A =
[[ 188.92 -195.50 -173.12  195.46  221.28  233.59  177.52 -262.27  186.65
  -183.81  228.11  234.29  190.06  190.61  234.16]
 [ 231.62 -193.22 -161.58  233.47  211.79  216.58  159.40 -226.23  238.38
  -191.01  211.85  215.97  241.05  235.55  212.19]
 [-215.70  189.15 -259.95 -214.52  207.29  168.55  226.95   97.02 -220.90
   202.43  187.54  178.91 -195.16 -209.87  191.33]]
Indices start at 1.
(1, 1): 188.92
(2, 1): 231.62
(2, 11): 211.85
(2, 4): 233.47
(3, 14): -209.87
(3, 4): -214.52
(2, 6): 216.58
(2, 8): -226.23
(1, 7): 177.52
(1, 14): 190.61
(3, 5): 207.29
(3, 2): 189.15
(2, 15): 212.19
(2, 9): 238.38
(3, 9): -220.90
(3, 7): 226.95
(3, 3): -259.95
(1, 4): 195.46
(2, 7): 159.40
(3, 8): 97.02
(2, 5): 211.79
(3, 15): 191.33
(3, 12): 178.91
(3, 1): -215.70
(1, 11): 228.11

B =
[[2.8, 2.8, 1.0, 0.9, 2.8],
 [1.3, 1.5, -0.1, 0.0, 1.4],
 [-0.5, -0.5, 1.0, 1.0, -0.5],
 [-1.6, -1.7, 1.3, 1.3, -1.6],
 [0.7, 0.7, 2.4, 2.6, 0.6],
 [-2.6, -2.6, 0.5, 0.5, -2.6],
 [-2.1, -2.1, 0.8, 0.9, -2.1],
 [2.3, 2.3, -0.3, -0.3, 2.3],
 [-0.6, -0.8, 1.5, 1.5, -0.7],
 [1.4, 1.4, 0.1, 0.1, 1.4],
 [-0.8, -0.7, -0.5, -0.5, -0.7],
 [0.5, 0.4, 1.7, 1.8, 0.4],
 [-0.6, -0.4, 0.5, 0.7, -0.5],
 [-0.1, -0.3, 2.9, 2.8, -0.2]]
Rows and columns are counted from 1.
(1, 1) -> 2.8
(1, 5) -> 2.8
(9, 2) -> -0.8
(11, 5) -> -0.7
(5, 2) -> 0.7
(12, 4) -> 1.8
(6, 1) -> -2.6
(2, 3) -> -0.1
(2, 2) -> 1.5
(3, 2) -> -0.5
(11, 4) -> -0.5
(13, 2) -> -0.4
(10, 5) -> 1.4
(14, 4) -> 2.8
(8, 4) -> -0.3
(9, 1) -> -0.6
(1, 3) -> 1.0
(14, 2) -> -0.3
(10, 1) -> 1.4
(14, 3) -> 2.9
(3, 1) -> -0.5
(9, 5) -> -0.7
(14, 5) -> -0.2
(7, 3) -> 0.8
(8, 3) -> -0.3
(5, 5) -> 0.6
(1, 4) -> 0.9
(12, 1) -> 0.5
(10, 2) -> 1.4
(4, 1) -> -1.6
(11, 2) -> -0.7
(4, 3) -> 1.3

arr =
[[  2  34 -34   3]
 [ 15 -22 -24  15]
 [ 23  41 -43  23]
 [-17  33  13 -17]
 [  0  -7  10   0]
 [-18  24  -6 -17]
 [-24  56   6 -24]
 [ -8  11  15  -8]
 [-28  22  17 -28]
 [ 19 -19  50  18]]
Rows and columns are counted from 1.
(1, 1) -> 2
(9, 2) -> 22
(6, 4) -> -17
(4, 1) -> -17
(8, 4) -> -8
(5, 3) -> 10
(4, 4) -> -17
(6, 2) -> 24
(6, 3) -> -6
(5, 2) -> -7
(10, 3) -> 50
(7, 4) -> -24
(10, 1) -> 19
(1, 3) -> -34
(5, 1) -> 0
(10, 2) -> -19
(3, 1) -> 23
(9, 4) -> -28
(6, 1) -> -18

x =
7484  5432  5449  3480  5219  5600  6339  5764  3007  6315  3997
4080  3694  8737  6240  8234  6920  3136  6504  3762  8225  6986
7484  5681  5449  3875  5889  5600  6339  5579  2630  6315  3624
Indices start at 1.
(1, 1) -> 7484
(2, 8) -> 6504
(3, 10) -> 6315
(3, 1) -> 7484
(1, 8) -> 5764
(2, 4) -> 6240
(1, 4) -> 3480
(2, 3) -> 8737
(1, 5) -> 5219
(2, 9) -> 3762
(2, 6) -> 6920
(1, 7) -> 6339
